In the data rows, zero lies at 4.5, halfway between 4 and 5.
Some points, one per row:
[5 6 6 5 3 6 7 3 7 2 7 5 7 6 5 7 3 4 3 4 7 4 5 6 6 5]
[4 4 6 4 2 7 6 4 5 4 5 3 4 5 2 4 5 4 4 4 6 4 6 6 6 4]
[5 4 5 5 7 5 4 2 8 3 5 6 8 6 7 6 1 5 1 4 6 7 2 2 3 6]
[5 6 4 5 6 4 4 5 5 4 6 5 6 4 6 6 3 3 5 5 4 6 3 4 3 5]
[6 5 4 5 6 4 4 3 7 3 7 6 9 6 7 7 1 4 2 4 6 5 2 3 4 5]
[5 7 1 5 6 2 3 7 2 7 5 6 4 1 6 4 5 2 9 7 1 5 5 4 2 3]
[5 2 5 4 6 6 4 1 8 3 3 5 6 7 6 5 3 6 0 3 6 6 3 2 5 6]
[2 2 5 3 6 6 3 4 4 6 1 3 1 6 3 2 6 8 3 3 3 5 4 3 5 5]
[5 7 5 5 0 5 8 8 0 6 6 4 0 2 0 4 9 4 9 6 4 1 9 9 7 2]
[5 6 4 5 5 3 4 7 2 6 4 4 5 2 6 5 5 3 7 6 3 5 4 4 4 4]
[4 6 1 5 5 1 3 8 1 8 4 5 1 1 5 3 5 3 9 6 1 5 5 3 2 3]
[5 4 6 5 3 5 6 3 6 3 6 5 7 5 4 6 4 4 3 4 7 4 5 5 5 5]
[5 5 4 5 5 4 4 5 5 4 6 6 6 4 6 6 3 3 5 5 5 5 4 4 3 5]
[4 3 3 4 5 4 4 5 4 5 3 4 3 4 4 3 6 5 5 4 4 5 4 4 4 4]
[3 3 4 4 8 4 2 4 4 6 2 4 4 5 5 2 4 6 3 5 3 6 2 2 3 5]
[4 4 6 3 2 6 6 4 5 4 4 3 3 6 2 4 5 6 4 3 6 3 6 6 6 4]
[5 3 5 4 8 4 3 2 7 3 4 5 7 5 8 4 1 4 1 4 4 7 1 1 3 6]
[5 7 1 5 6 0 3 9 0 8 5 6 3 0 5 3 6 2 9 7 0 5 5 4 1 3]
[5 8 3 6 2 3 6 8 1 6 8 6 4 1 3 5 6 2 9 7 3 2 8 9 3 2]
[4 4 4 4 4 5 5 5 4 5 2 4 2 5 4 3 6 5 5 4 4 4 4 4 5 4]
[4 7 4 4 1 6 6 6 2 6 5 4 2 4 2 4 6 4 8 5 4 3 7 7 6 3]
[4 5 4 5 7 3 1 6 3 6 2 4 4 4 6 2 5 4 5 6 2 5 3 2 3 5]
[4 6 5 4 1 5 4 8 1 7 3 3 1 4 1 3 8 4 9 6 4 2 8 8 6 3]
[5 6 3 5 6 2 4 5 4 5 5 5 5 3 6 5 4 3 5 5 4 5 4 4 3 4]
[5 5 3 5 3 3 6 7 3 6 4 5 2 2 3 4 6 3 8 5 4 4 6 6 4 3]
[5 4 7 4 3 7 5 1 8 2 6 4 8 8 6 7 2 4 0 5 7 5 4 5 6 6]
[3 5 5 4 2 6 6 6 2 6 3 3 1 5 1 3 7 5 7 5 4 3 7 7 7 4]
[5 6 5 5 4 6 6 4 6 4 6 5 5 5 5 5 3 4 4 4 6 5 5 5 5 5]
[5 6 3 5 2 4 6 7 2 6 4 5 2 3 2 4 7 4 8 5 4 3 7 7 5 4]
[3 3 8 3 1 9 6 4 5 4 2 1 2 8 0 3 8 8 3 3 7 2 8 7 9 5]
[3 3 6 4 8 5 2 3 6 4 2 4 6 6 6 3 3 6 1 4 4 7 1 1 3 7]
[5 5 4 5 3 5 6 5 5 4 5 5 4 4 4 5 4 4 5 4 5 5 5 5 5 5]
[6 6 3 6 8 1 3 5 4 5 7 7 7 2 8 6 2 2 6 7 2 6 2 3 0 4]
[3 3 6 3 6 6 3 3 5 5 2 3 3 6 5 2 4 7 2 3 4 6 3 3 4 6]
[3 3 5 4 6 6 4 3 6 4 4 4 4 6 5 4 4 6 2 3 5 6 3 3 4 5]
[4 3 4 4 8 5 3 2 6 4 3 4 5 7 6 4 3 5 2 4 5 6 2 2 5 6]
[6 5 5 5 2 7 7 3 6 2 6 5 6 6 4 7 3 4 3 3 7 4 6 6 6 5]
[6 5 5 5 4 5 6 2 7 3 7 6 7 5 6 6 2 4 3 4 6 5 4 5 4 5]
[3 1 8 3 6 7 3 1 7 3 2 2 5 9 5 3 4 7 0 4 6 6 2 2 7 7]
[5 4 5 5 4 5 6 3 6 2 5 5 7 6 4 6 4 3 2 5 7 4 4 5 6 5]
[5 5 4 5 4 5 6 4 5 3 5 5 4 5 5 6 4 4 4 4 6 5 5 5 6 4]
[3 4 6 4 0 6 6 6 2 5 3 3 0 4 0 3 9 6 7 4 5 3 8 8 8 3]
[4 3 5 4 7 3 3 5 4 6 2 5 4 4 5 3 5 6 4 4 3 6 3 3 3 5]
[4 5 3 5 3 4 5 7 2 6 4 4 1 3 3 3 7 4 8 4 4 4 6 6 5 3]
[4 4 3 4 7 3 2 6 3 7 3 4 3 4 5 2 5 5 6 6 2 5 4 3 3 4]
[4 3 5 4 5 5 4 4 5 4 3 4 4 5 4 4 5 6 3 4 5 5 4 4 5 5]
[6 6 4 5 3 4 6 4 6 3 7 7 7 4 5 7 4 3 4 5 6 5 5 5 4 5]
[3 3 5 4 5 5 3 4 4 5 2 3 2 6 3 2 6 6 4 4 4 4 4 4 5 5]
[4 4 7 4 1 9 7 3 7 3 4 3 5 9 1 5 5 7 2 3 8 3 6 7 9 5]
[5 6 3 5 6 3 4 6 3 6 5 5 5 2 5 5 4 2 7 6 3 5 4 4 3 4]
[6 5 7 5 0 7 8 2 8 0 7 5 8 6 3 7 3 5 1 3 9 4 6 7 7 5]
[4 2 4 4 9 2 1 4 5 6 2 5 5 5 6 2 4 7 3 4 2 6 3 1 2 5]
[5 3 5 4 5 5 5 2 6 3 4 5 5 6 5 5 4 6 2 3 6 5 4 3 5 5]
[5 6 3 5 6 2 4 6 4 5 6 6 5 2 6 5 4 3 6 5 3 4 4 4 2 4]
[3 2 5 3 6 5 3 5 4 6 2 3 2 5 4 2 6 7 4 3 3 4 4 4 5 4]
[4 5 4 4 5 4 4 4 5 5 4 5 4 5 4 4 5 5 4 4 4 5 5 4 4 4]
[5 4 6 5 4 6 5 4 5 4 5 4 5 5 4 5 4 6 3 4 5 4 4 5 6 5]
[2 1 7 3 4 8 3 4 3 6 0 1 0 7 1 1 8 9 3 2 4 5 4 4 8 5]
Then 12 other points, each followed by its number:
[4 4 6 4 4 6 5 4 5 5 4 4 3 6 2 4 6 7 4 3 6 3 6 6 6 4] 0
[5 5 4 5 5 4 4 5 5 5 4 5 5 5 5 4 4 4 5 5 4 5 4 5 4 5] 1
[5 6 3 5 5 1 4 7 3 6 5 5 3 1 4 3 6 3 8 5 2 4 6 6 2 3] 2
[4 5 4 4 5 5 5 5 4 5 5 5 4 4 4 4 5 6 5 4 4 3 5 5 4 4] 3
[3 5 4 3 5 5 2 7 1 7 1 3 0 4 2 1 8 5 7 5 2 3 5 4 5 4] 4
[5 4 5 4 3 5 6 4 4 4 4 4 3 5 3 4 5 6 5 3 6 4 7 6 6 4] 5
[5 3 3 4 9 2 2 3 6 5 3 5 6 4 8 4 3 5 3 4 3 7 1 0 2 6] 6
[4 5 4 4 6 3 2 7 3 7 4 4 3 3 5 3 6 4 6 5 2 4 5 4 3 3] 7
[6 8 2 6 5 2 6 5 4 4 9 7 8 1 7 7 3 1 7 6 4 4 5 5 2 4] 8
[5 5 3 5 7 2 4 5 4 5 6 6 5 3 6 5 4 4 6 5 3 5 4 4 3 4] 9
[3 3 7 3 3 8 6 3 5 4 3 3 3 7 2 4 6 7 2 3 7 3 6 7 7 5] 10
[5 5 4 4 4 4 5 5 3 6 3 5 3 4 4 4 6 4 6 5 4 4 6 4 4 4] 11
Which two of these numbered points are nearest to each point below, ignoring the 3 directions in which the first points spread most? Their numbers follow each, nearest first.
[4 3 6 4 6 3 3 4 4 6 2 3 4 5 4 2 5 6 4 4 3 5 4 3 4 4] > 2 7
[2 2 5 3 7 5 2 5 3 6 1 3 1 5 4 1 6 8 4 3 2 4 4 3 4 4] > 3 9
[5 4 3 5 7 2 3 4 5 5 5 6 6 3 8 5 3 4 4 4 4 7 1 1 2 5] > 6 9
[3 3 5 4 8 3 2 4 4 6 2 3 3 5 4 2 5 7 3 5 3 5 4 2 3 4] > 0 9
[5 5 6 5 2 6 5 5 4 3 5 3 5 5 3 6 5 2 5 5 6 4 5 6 6 4] > 4 1
[4 4 5 4 4 6 4 3 5 5 3 4 3 6 3 3 6 6 3 4 5 4 5 4 6 4] > 11 0
[5 5 5 5 2 7 7 3 5 3 7 5 6 4 4 7 4 4 4 4 7 4 6 6 6 5] > 8 6
[5 4 6 4 3 7 7 3 6 3 6 5 5 7 4 5 5 6 2 3 7 3 6 6 6 5] > 3 10
[4 4 6 4 3 7 5 3 5 3 5 3 4 6 4 5 4 6 2 4 6 4 5 6 6 5] > 10 8
[5 4 3 5 4 3 5 5 4 5 4 5 4 3 5 5 5 4 6 5 4 5 5 4 4 4] > 6 11
[5 4 5 4 5 5 4 3 5 4 5 5 6 5 5 4 4 5 3 5 5 4 4 4 5 5] > 8 10
[4 6 2 4 7 0 3 8 1 8 2 5 1 1 5 2 6 4 9 6 0 5 5 4 1 3] > 5 2
[4 5 4 5 5 4 5 4 5 5 5 5 5 4 5 4 4 4 4 5 4 5 4 4 4 4] > 8 1
[6 6 3 6 4 4 5 5 5 4 7 6 7 4 6 6 3 2 5 5 5 5 4 5 4 4] > 1 6
[4 5 4 4 6 4 4 5 4 5 4 4 4 4 5 4 4 4 5 5 3 5 4 3 3 4] > 8 4
[4 5 5 5 3 6 4 5 4 4 5 4 4 5 3 5 5 4 5 5 5 4 5 5 6 5] > 4 1
[4 5 2 5 5 2 4 7 2 7 3 5 1 2 5 3 6 4 8 5 2 5 4 4 3 3] > 6 5
[2 2 5 3 6 5 2 5 4 6 0 2 2 6 4 1 6 7 3 4 3 6 3 3 5 5] > 1 7
[6 6 4 5 5 3 5 4 5 4 6 6 7 4 6 6 3 3 4 5 5 5 4 4 3 4] > 11 6
[3 2 4 3 7 4 3 4 6 4 3 3 4 7 4 3 5 7 2 4 4 5 3 3 5 5] > 9 0
[5 3 7 3 3 8 7 1 9 1 7 4 7 8 4 7 3 6 0 2 8 3 5 5 7 6] > 3 9
[7 6 4 6 7 2 3 4 7 2 8 7 9 3 9 8 0 1 3 6 5 6 1 2 2 6] > 4 1
[4 4 4 4 6 3 3 5 4 5 4 4 3 4 5 3 5 5 6 5 3 5 3 4 4 4] > 9 1
[4 4 5 4 3 5 4 6 4 5 4 3 3 5 3 3 6 5 5 5 4 3 6 5 5 4] > 7 1
[6 6 5 5 4 5 5 3 6 3 7 5 7 5 6 6 3 3 3 5 6 4 4 4 5 5] > 4 8
[5 7 4 5 1 4 6 7 2 6 5 4 3 3 2 4 6 3 8 5 4 2 8 8 6 3] > 1 7
[6 7 4 6 3 5 7 3 7 1 9 7 9 5 6 9 1 3 4 4 7 4 5 6 4 5] > 3 9
[5 4 3 5 9 2 2 5 5 5 5 6 6 3 8 6 2 4 4 5 3 6 2 2 2 5] > 9 10
[4 4 5 4 4 6 5 4 4 5 4 4 3 6 4 5 5 6 3 4 5 4 5 5 6 6] > 10 9
[3 3 5 4 5 6 4 3 5 6 3 3 3 6 4 2 6 8 3 4 4 4 5 5 5 5] > 3 8
[5 6 3 5 5 3 4 6 4 5 5 5 6 4 5 4 4 3 6 5 3 5 5 4 3 4] > 1 8
[3 2 4 4 9 4 1 3 5 5 2 4 5 5 7 3 3 7 2 4 3 7 0 0 3 6] > 8 6
[4 4 4 4 7 4 2 5 5 6 3 4 4 5 5 3 4 6 4 5 3 5 3 3 4 5] > 1 7
[3 2 6 3 6 6 4 2 7 4 3 4 4 8 5 3 5 8 1 3 5 5 4 3 6 5] > 9 0
[4 4 5 4 4 5 5 3 5 4 4 4 5 5 5 4 4 4 3 4 5 4 5 5 4 4] > 10 8
[3 4 6 3 3 6 5 5 4 5 4 3 3 6 3 3 6 6 4 4 5 4 6 5 6 4] > 7 8
[5 4 6 4 6 6 4 1 9 2 5 5 9 8 8 7 1 4 0 4 7 7 1 1 5 6] > 4 1
[5 3 6 5 3 6 5 4 5 3 4 4 5 5 4 5 5 6 3 3 6 4 4 4 6 5] > 6 8
[4 5 6 4 1 7 6 5 4 5 4 3 3 6 1 4 6 5 5 4 6 3 7 7 8 4] > 1 4
[4 4 6 4 3 6 6 4 5 4 5 4 4 5 3 5 5 5 4 4 6 4 5 6 7 4] > 9 8
[7 7 0 6 7 0 4 7 2 5 6 7 6 0 8 6 3 0 9 7 2 6 3 3 0 4] > 6 11
[6 7 0 6 7 0 3 7 3 6 6 8 6 1 8 5 3 2 8 6 2 6 4 3 0 4] > 5 6
[3 3 6 5 5 5 4 2 7 3 4 3 6 7 5 4 4 8 1 3 5 4 4 4 5 5] > 3 8
[6 8 4 6 1 3 7 6 2 4 8 7 6 1 4 7 5 1 9 6 5 3 6 8 4 4] > 8 6
[4 4 7 4 0 9 9 3 5 1 5 3 4 8 0 6 6 5 3 3 9 2 7 9 9 4] > 10 9
[4 6 4 5 4 3 4 7 2 7 3 5 2 2 3 3 7 4 8 6 3 5 6 5 3 3] > 11 1
[6 6 3 5 3 3 6 7 3 5 7 5 4 2 4 5 5 3 7 5 4 3 7 6 3 3] > 5 2
[3 2 3 3 9 2 0 5 4 7 1 3 2 4 6 1 5 7 4 4 1 6 2 0 2 5] > 6 9
[3 3 4 3 4 6 4 5 3 6 2 3 1 5 3 2 6 6 5 4 3 3 5 4 6 4] > 8 6
[4 2 5 3 5 5 4 4 5 5 2 4 3 6 4 3 6 7 3 3 5 5 5 4 5 5] > 5 6
[5 6 1 5 7 1 3 8 2 7 4 5 3 1 6 4 5 2 9 7 1 6 4 2 2 4] > 6 11
[5 7 4 5 3 5 5 6 3 5 7 5 5 3 4 5 5 3 7 5 5 3 6 6 4 4] > 8 4
[4 5 6 5 2 6 6 5 4 4 5 4 3 5 3 5 5 5 5 4 6 3 6 7 6 4] > 10 1
